rotation ticks, each row followed by its count of ticks
The counts run from 0 to 303.
  7 -13   8   2  -2 -13   6   4  -4 -14  -2 -18  -6   1 -17   1 -11  10   6 -13  -9  -9  -2 -17   2 -11  -6  -4   6  -2  22 -10   1  -5   9   0   4   4   4  -4  -4 -18  -4   3  17   8  -3   0   5  -9  -5 -18   9   0  10   5 -12  -2  -7   2  -3 -15   6   9 : 179
  3  -2  -4  -8  -8   2 -11  -4  14  -1 -10 -21   4   5  -5  23  -2   3   0  -4  -9  -1  -1  10   0 -16  -8 -14  11  -3  -1 -20   2  -3  22  12  21  -7  -8  -4  -8  -1   5  -8   4  -5  -3   0   5  -7   3  -2   1   4  -6 -12   6   7   2   9   7  -3  13  14 : 142
  2 -20  -5 -16 -12  -1  -6 -10   0  -9   2 -10   3  14 -17  16  -8  -3  -1 -10 -14   4   3   0  -4 -21  -5 -12  14  10  13 -14   0   9   0  -5  11   2  -5   6  -8  -5   2   8  -2   8  -3  -2  -4  -8 -10 -16 -10  -2  14  -5   4  -6   1   5  -4  -7  -2   8 : 272
  4  -9   6 -26   1   1   3   1   5 -12  -6 -17   7  10 -13   7 -17  -4   3  -2   1  12   5   1  -1  -4  -2  -3  -1   6  10  -4   6   9   0   7   7   1  -3   3  -2  -7  -2  -3   1 -13  -5 -15   6 -25 -12 -21   4  10  -3   1  -8   5  -6  15  -2  -8   3  15 : 83
 -6   2   0   3   2   5  -5   6  -6  -7  18 -13  -6   0 -10   6  -6   1  -1  -2   0   5  -1 -10   9 -14 -10  -1  10  -9  20 -10   7  -2   7  -2  19   4   7   4  -7  -1  -2   3  13  16   7   2  -8   0  -4  -4  14   1  16  -3 -15  -6   4 -13 -12 -21   0  13 : 288
  8  -9   4  -6  -1   0  -8 -12  10 -12  -1 -16  -6   2   8  10  -7   1   6  -3 -11  -4   8   3  -4   1 -15  -9  13  -7   8  -4  14 -13  15   1  13   6   3  -5  -6   0 -13   7  17  -1  -2  10   0 -10   5   0  12  -1   3 -13 -10   2   2   9  16  -2  -7  28 : 3
 -3  -1   4 -22   6   8  -7  -1  -2  -2   0 -22 -11   0 -11   8  -6  -6  -2  -2   2  16  -4  -1   7 -13 -10   5   0   6   4  -1  -4   6  12  11  16  13 -17  10  -5 -16   7  -7  -6   4  -5  -3   5 -11 -13 -11  19  11   3   2  -5   7   6   1   6   3   8  10 : 253
  5  -3   7 -19   1  -3  -2   3  -4 -18  -8 -10   2   4 -14  15 -12  -9  -3  -4   3   3  -5   6   3  -3  -3  -6   3   9  12 -11   8   3  -1   3   3  -7   1   4  -6  -8 -12  -1   9  -7   0  -9   5 -34   0 -16   4  10  -4   6  -6   5  -3  14   0 -15  -4  17 : 86
 -3  -3  14 -20  -5   5   2   9   6  -9   5 -19  10   4  -2  16  -7   1   8   1  12   4   9  -7  -4 -10 -19   3  11  -4  14  -6   0  -3   8  10  24   4 -11  -3   1 -14  -8   1   2 -14  -4 -10   0 -11   2  -3   8   2   1  -4 -13  -3  -4   5   2  -8  -9  14 : 190
  2  -1   7   1   3  -4  -7   7  -8   2  10 -20  -6   3  -3   5  -8   0   6  -2  -7   3  -2 -21   0 -21 -18  -2   5 -14  17  -4   9   2  10   3  21   9  12   2  -4  -9   3   5  11  13  -1   5  -5  -3  -3  -4  15   6  12  -4  -5  -4   5  -6  -9 -16  -3  10 : 285
  1 -10  -1 -16  -9  -4  -3  -8   2 -10   5 -13  10  12 -18  13  -3  -5  -2 -18  -9   6   2   1  -5 -20  -7  -7  11  12  14 -13  -3  11  -5  -3  15  -4  -4   0  -7 -17  -3  13   0   4  -4   5  -8  -8 -10 -12 -10  -4  11  -3   5  -5   4   5  -9 -12  -3  10 : 274
 -2  -2  12 -17  -3   7  -1   9   4  -8   2 -15   7   0  -1  19  -9  -1   8   4  13   5   7  -7   1 -10 -20   2   9  -3  14  -9   0  -2   8   9  23   0 -10  -4  -1 -15 -10   0   3 -15  -3  -9   3 -14   3   0   9   3   3  -4 -13  -5  -5   7   0  -9  -9  16 : 191
 -8  -9  -1 -18  -2   1   3  -2  14 -15  -2 -12   8   7 -14   7 -21   9   5  -8   1  13   5   9   4  -6   4  -9   5   3  10  -3   1  -8   9   5   4  10  -5   3   1   6  17  -7   2 -10   2 -13   9  -5  -7 -22  10   5   1  -5 -10  14   1  15   4  -4   9  18 : 79
 -6  -7   5 -26  -5   1  -1 -10   6 -10   6  -8  -7  -1 -10   1  -7   5 -13  -2  -8  -5   7   4  -2  -8   5  -9  14   8  14 -19  14   3  20  14  15 -10   4  -2  -8  -5  -8   0   2   2   1  -8  -4   0  -9  -8   4  -6   4  -9  -3   7 -11  -3  -3 -21   0   8 : 135
  2  17   9 -11  -5  13  -3  11  -2  -8   0 -16   5  -9  -2   8   5  -8  -5 -16  -4  15   8  -7   1  -6  -1 -10   5   1  22 -14  10  -2  15   2   8   0  -8   2   4 -11  11 -10   8   9  13 -16   4   1  -1   1  13   2   7  -9   0   9   8  -7  -2  -6   8  12 : 201
-14  -6  -2   0   2   8   2   2   8  -8  -5 -17   7   1  -3  16 -19  -4   4   1   5  14   8   4  16 -12 -15  -7   2   0   5  -8   4   3  13  12  12  -2   8  -2   2  -3   2 -10   7 -13  -1  -1  18  -2  -7   0  10  13   3  -6 -15  -8  -2   8  -1 -12  10  21 : 299
  4  -1  -4  -5  11  11 -10   0  19   1   4 -26   0   0  -3   4  -4  16   7  -3  -6   2   7   4   1  -7  -8   5   5 -18  20  -9   0  -3   7   5   7   6   6  -3  -7   3   9   6  13  -4   6   2   1  -3 -12  -6  12  -1  -2  -1 -12  13   0  13  -5  -2   2  29 : 235
-19   8  -4  -8   2   7  -2  -6   1 -12  -3  -7   4  -1  -3  21 -18  -2 -19 -17  -5   5   4   1   8  -8  -1  -7   4   3   8  -7  -4   2  -4  -3  -3   7  11 -13   8 -17   2  15  13  -2   9 -12  11 -16  -9 -13   2   5   4   0  -4   0  12   6  -6 -12  -1  16 : 213
  1  -3   5  -1  -2  -8  -8   1  -4   4   1 -21   2   6   0  12  -6   1  11  -7  -7   1  -3  -9  -4 -24 -24 -10   1 -10  14  -1   7  -5  11   1  23   9  11   2   0  -9   6   5   9   6   1  15  -2  -4   8  -1   8   9   5  -5   2   3  12   7   0 -11 -10  13 : 282
  2  11  -3  -7   2  17  -4  11   2  -8   2 -16   3   4   4  18  -1  -1  -4 -12  -2  17   3   0   1  -6  -6 -14   1  -6  13 -18  -1  -2  16  -8   9   1 -11   4   9  -2  14 -16  11   9  12 -19   4  -1  -3 -11   5   8   6  -2  -4   1   6  -4   2  -3  11  16 : 204
  8   0  -1  -2  11  -1   1 -12  -5 -14   5  -8 -13   7   1  17  -2   4 -12  -9  -8  -4 -12  10  -1 -10 -10  -4   6   1  11 -13   8  -9   9  -3  10  -4   6   0 -14  -5 -15   7   5  13  -5  -2  -3  -8  -2  -7   5  -7   1  -4  -5  -4   6   3  -1 -11   7  35 : 226
 -2  -4  -2 -15  -4   5 -10   1   3  -2   1 -11   7   4   1   7  -5   7  -4 -18 -16  -6   7   4  -4 -16  -1 -25   7  -9  21 -19   3  -9   8 -12   8   0   6  -3  -5   1   9   5  13  14  16  -2 -10   1  -1 -13   1  -5   6  -3   3  11   9   9  -8 -11  -2  10 : 46
 -1  -7  10 -17  -1   3  -7  -1 -15  -1 -14 -12  -1  -2  -3  16  -4   2 -10 -11 -14  -5  -3  -4   4 -20 -11 -16   4   2  15 -16  -4   2   6   9   3   2   8  -1 -14 -27  -2   6  -3   6   2  -7   5   2 -11  -6   5   0   8   6   4   0   8  10 -11 -10   2  11 : 40
 -4  -9   5 -23  -1   6  -5  -6  -8  -6 -12 -11  -2   8   7  24  -6  -2  -9  -8  -4   2  -3   8   2 -17 -18 -19   0   3   1 -12  -6  -7  16   4  15   4 -10   3  -8 -17  -2  -7  -7   3  -4  -4   6   1  -1  -8   2   6   4   2   1  -3   8  15   6   0   1  13 : 36
 -3  -6   1  -3  -8  -6   2  -2   8 -18  10 -11   0   0 -22   7  -5  11   5 -13   4  -6  -2  -4   5  -9   2  -5  16   1  24 -12  -5 -18   5  -5  10  10  -9  -8  -4  -2   3   6  17   3   6  -5  -3  -9   7 -15   5  -5   8   1 -20   6  -4   3  -2 -12  -1   8 : 183
 -4  -1  12 -10  -3   7  -6   9  -3 -10  -3 -12   3  -5  -1  24  -9  -8   5   8  12   0   3  -6   6 -12 -20   0  12   0  13 -13   5  -6   9   9  17  -2  -3   3  -5 -10 -12  -5   5 -11   4 -10   7 -14   4   6  10   6   5  -2 -10  -3  -1   5   1  -9 -10  20 : 193
-14  -8  -3  -4   0  -1  -1  -3   0  -7  -9  -9  -3  -1 -13  14 -19  -7   6   2  -5   9  -3  -3  19 -20  -7  -9  -1  15  10 -10  10  -1  14   9   3  -3  13   1   1   2   2 -14   4  -6   2  -9  13  -9  -7  -3  10  14   4  -3  -9   2  -2   9  -3 -12   9  19 : 302
 -1  -6  11 -20  -6   3  -6   2  -3 -13 -10 -16   3  -2   0   2 -12   6 -13 -17 -12   3  17   7  -6   3  -1 -20   9 -10   8  -5   4   3  11   2   4   8   0   5  -6 -21   7   1   9   6   6   5  11   3  -8 -18   9   5  10   3   3   6   6   5   9 -13  -5   1 : 264
  1 -11  -1  -1  -2   3  -2   6   7  -3   7 -18   8  10   0  15 -15   4   0 -10  -5  -2  11  -4  -9 -14 -13  -7   7 -17   6 -14   2   5   5  -8  22  -6  -4  -7   1  -8  -7  11  11   8  -6  -3  -4 -17  -9 -17   1  -2   2  -8  -2 -15   5  -3  -8 -11   6  11 : 52
  7   5   2   0   3  -3   2 -15   2 -10   4  -9  -7   5  -5  12  -3  15  -8 -13 -14  -8 -11   7  -7 -15  -3   4  12   1  12  -9   3 -15  13   4  10   2   8  -2 -10 -10  -1  10   0   3  -6   1   0   5  -6  -7   8 -10   4  -7   5   7  11   6  -2  -9   6  34 : 229
  0  -6  -1 -15  -5   4  -6   1   5  -1   4 -12  10   7   2   7  -7   9   0 -18 -16  -6   9   2 -10 -15  -3 -26   6 -11  17 -15   7  -8  10 -13  11   0   3  -3  -1   2   6   4  12  12  11  -2 -11   0  -1 -16   1  -4   5  -4   5   9   9   5  -6 -10  -1   7 : 47
 -6  -1  -2 -10  -3   2  -9  -8   8  -5   0 -22  -9  -3 -11   9  -8  -7   2  -6   2   8  -2   6   2 -15  -7   1   5   7   1  -1   3  -8  18   7  18  12 -19   7   2  -7  13  -6  -1   3  -4   2  10 -14  -3 -10  18  10   0  -8  -2  12  11   2  15   7   7  11 : 250
  3  -2   5 -12   2   4  -4 -11  11 -15   3 -16   1   1   7   6  -6   1   0  -7  -9   0   9   6  -4   8 -12  -8  10  -6  10  -1  10 -10   9   1  12   5   8 -11  -6  -6 -16  14  21  -6   1  12  -3 -11   4  -4  11  -3   0  -7 -11   5   5  10  11 -10 -11  25 : 1
-16   6  -2  -2  -6   6   4  -1   9 -12  22  -3   2   3  -8   6 -12   9   2  -7   0   8   2   4   1 -14  -5  -6  14   2  10  -6   6 -11  17  -5  23  -1   0   5   3   4   7  -5   5   2   8   1  -6  14  -2  -8  11  -5  14 -11  -8  -1   6 -10   1 -22   1  17 : 292
 10  -1  -1   0   0  10  -7  -6   6  -8   7 -19  -8  -7 -16   6   9   0   4  -7 -10   2  -1  -7   5 -10  -8  10  16  11  22 -16   1  -2  10   7   9  -3 -10   2 -10 -11  -8   2   9   5   0   0  -1  -2 -16   1  10  -7  10  -5 -10   0  -5  -4   1  -3   9  27 : 10
 -1  16  10 -11  -9   9  -3  10  -3  -7  -1 -14   5 -12  -4   9   3 -10  -3 -15  -5  11   7 -10   0  -9  -2  -9   8   5  23 -12  11  -4  16   5   7  -1  -4   2   4 -14  11  -8   6   7  12 -16   4   1  -3   1  16   1   8 -10   4  11   8  -7  -2  -6   4  12 : 200
  2  -2   1  -2  -1  -7  -8  -2  -2  -1   2 -21   7   8   2  14  -4   0  10 -11  -6   1  -5  -1  -4 -25 -23 -13   0  -8  12  -3   5  -6   8  -3  23   7   9  -1   0  -8   5   4   9   2   0  18  -3  -5  11  -3   5   8   4  -4   2   6  15  11   2  -9 -12  14 : 281
 -8   3   5 -23   8  14 -10   2 -10  -8  -2 -10 -11  -3 -11  11  -3  -4 -10  -2   0   5 -10  13  13  -7  -7  -3   1   8   9  -9  -8   1   5   1   9   1  -6  14 -11 -16  -3  -8   1   4   9  -1  -1  -6 -11 -15  14   9   8  18  -6   8   7   7   4 -12  -3  13 : 257
 -5   2  11  -7  -8   5  -8   6  -7  -8  -5  -6  -2 -11  -5  24  -7 -11   3   5   5  -4  -1  -9   7 -18 -14  -4  13   8  16 -15  11 -14  11   5  10  -4   1   6  -3  -8  -8  -8   3  -7   9 -10   7  -9   4   8  13   5   8  -3  -4   2   4   5   2 -10 -10  18 : 195
  2 -25  -7 -13 -10   1 -10  -7   0 -11  -4 -12  -1  14 -11  18 -12  -2  -4  -6 -12   3   8   2  -1 -15  -5 -17  17   1  10 -16   2   4   4  -8   6   6  -5   8 -11   2   4   3   5  12  -1  -1   3 -10  -7 -16  -9   3  15  -3  -1  -7  -2   6   0  -3  -2   9 : 270
 -7   7   0 -11   2  11   3   2   0  -6   0  -8  -3  11   1  25 -18   7  -8  -6  -8   7  -3  -7  -4 -16  -9  -7  -1   1   1 -13  -4   4  11  -8   6   3   0   4  15 -11   8 -10   4   0   2 -22   6  -4 -14 -23  -4   9   9   1   5  -7   8  -1   5  -8   8  17 : 208
  0  -3   1 -10  -5  -2  -4  -4   3 -10   6 -17  16   8 -14  13   1  -6  -1 -21  -4   6   0   7  -3 -18 -11  -7   8   8  16 -12  -5   8  -7  -3  19  -7  -1  -4  -7 -20  -5  15   6  -1   0  11  -5  -9  -1  -7  -7  -2   5  -2   2   0  10   8  -8 -15  -8  12 : 276
  2   8  -4  -1  -1  12  -6  -5  15  -5   9 -16  -3  -7 -15   7  10   8   9 -10  -6   1  -7   5   6 -12  -7   6  10  14  20 -18  -7 -12  12  -3  12  -6 -11   4   0  -6   1  -7  13  -4  11   6  -2   4  -8  -3   7  -4   7   2  -8  11   0   2   7  -2   5  26 : 13
